Each path below is one point turned by a fixed rotation once a step. After each direction that follows a path, write how fast that rotation turns it, in degrees per step (0 if it stays still).
Each turn is a multiple of 5 degrees from 10 to 175, or 0.
Each row of a path follows its step; steps can be skipped.
path 1
step 0: [ -7   2  -2   0  -4  -4  -5 -12   5   5  -5   5  -6   5  -8 -13   8  13
  -4  -2  10  -2  12  15 -15 -11  -3  -4  13   0   9  -8]
step 1: [ 16   6  10  -6   9  -9  -7  10  -4   2  -3  -3  -7  12  -2  21   2  -2
   6   2 -10  -8   9   3  -7  -4  -7  -2  -4   5   5 -15]
step 2: [  7  -1   0 -15  11 -12   4 -18   7  -3  -3  -3 -11  -6  -4 -11  -1  13
  -1  -3   6  12  -3  10  -6  -9 -13   3   6   6   3   0]
step 3: [  9  -1   4  -3  14 -11   1   8  -3   5   4  -8   0  27 -14   7  -1   6
  -4  -2  -2 -14   7   0   5   8  -3   3   7   4   7   6]
step 4: [ 13  -1  -9  -8  17 -16  -8 -11  -6   8   5   3  -2  -8   6  -4   4   8
   3   1   2   9  -3   0  -3  -6  -1   6   4  11 -19   6]
step 5: [  2  -3   3   0  -6 -13   8   5  -3  -1   7  -2  -1  15 -24 -16  12   5
   4   4  -1 -11   8  -5  10  -3   5  -1   8   6  -3   2]
step 6: [ 10  10   4  12  11 -16  -8   3   7   5   7  -5   3  -8   5   1  -2  -5
   2   1   0  -3   6   4 -13  -5  12   7   8   9 -21  -5]
step 7: [ -6   5   3  14  -2  -7   2  -6  -7 -11   9   9 -19  10 -10 -14  18   7
   5   2  -1   2   1   1  -5 -12  -4   0   6   1   5  -4]
step 8: [  8  17  -1   0   3 -14  -1  -5  20   8   6  -4   4   8   2  10   2 -10
   6   0 -12 -11   7   8  -8  -8   7   3   4  -1   4 -13]
step 9: [ 11   6   8   8   0 -11   1 -12  -6  -5  -2  11  -9  -1  -2   2   5  20
   6   2   9  12  -3  -1 -13  -8  -4   8   2   6  16   0]
[ 4  1 -3 -3  4 -2  3 -5  3  1  2  0  1  5  2  4 -3  3  0 -1 -1  3 -5 -2
  3  2  0  5 -3 -3  8  6]	55
[ 0  1  3 -3 -2 -2 -1 -2  1  0  0  2 -2 -5  1  2  3  2 -3  1 -6  6  0  0
 -7  2  3 -5  3  2 -1  9]	155
[ 5 -1  2  5 -4  1  1  4 -4 -1  3  2 -3  4 -8  7 -2 -2 -1  0 -4  0 -3 -2
  3 -1 -2 -5 -3  3  1  1]	170
[ 2  4 -2 -1  8 -1  0  6  2 -1  0 -1  6 -3  3  5 -2 -4 -1  0 -7  0  3 -6
  0 -2  2 -2  2  2  1 -3]	155
path 2
step 0: [ -8 -22  13  -2 -15 -11  15   2   2  -4   1 -12  -6  -2  -9   4   5 -14
  -5  11  -5  -9   2  -4  -1  -6   0   1   2   6   4 -13]
step 1: [  3 -11   4 -13 -10 -16  -1  13  12  -4  -8   2  -9  16  -3   7   0  11
  -1   6  -1  11  -5   3   3  14  -6  -7  -9  11  -5  -7]
step 2: [ 15  -3  -8  -7 -13   2  -7  12   1  -7  16  14  -7   8   0   2   4  10
   3   5   8   5  20  -7   4   0  -3  -9  13  -3   0   3]
step 3: [ 18  -9   1   5  -6   3  -3  -5 -22  13   0   5 -10   1  -1   6   3  -3
 -11   5   1  -4  10 -23   1   3   5   9   1   2  -4  -2]
step 4: [ -4  -5   8  16 -12  -2  -3   4 -12  -5 -15  -5   7   7   4  11   2  -4
 -14  -8   6   3  -2  -1  18  17   1   6   3   4   8   5]
step 5: [ -4   4  -2  -2   7   9  -9  19   4  -3 -11  14  -1  -3  16   6   2 -12
  -1  -1  -2   9  12   9  15  13  -7   1   0  -7  -2  -9]
step 6: [ -7  -7  -5   5  10  -8 -10  -6  -7   3   2   9  -5  -8  22 -18   8  -2
  -3   7   8   4  11  -3  -6   6   0  -2   3 -18  -3   4]
step 7: [-12 -11   3  10  -3   5  -3  -1 -22  -4  -5   1  -1 -11   7 -13 -16   5
 -12 -14  -2  -2  -1   2 -16   0  -1  -4  -1   5  -3  -4]
step 8: [-23  -8  12  10  -7   0   7   1   6 -13  -2   1   9  -3   3   8   0  -5
   5  -8  -8  -3   5  -4  -1  -8  -1  -8   0  -2   1 -25]
step 9: [ -8 -15  -2  -6   7 -22  -9  11  11   7   2  -4  -1   5   7   1  -7  -5
  13   5 -12   5   1  -6  -1   2  -1 -18 -10   1  -7  -6]
[ 4  2  3 -2 -6 -3 -2  3  3  5 -4  2  0 -1 -5  3  3 -1  1  3  3  3  2  0
 -5 -1  5  0  5  6  1  2]	35
[-3 -3  4  4 -1  4  6  3  1  9  1  1  3  3  1  1  0  5  3  4 -1  2 -2  6
  4  2  0  0  2  0  0 -3]	95
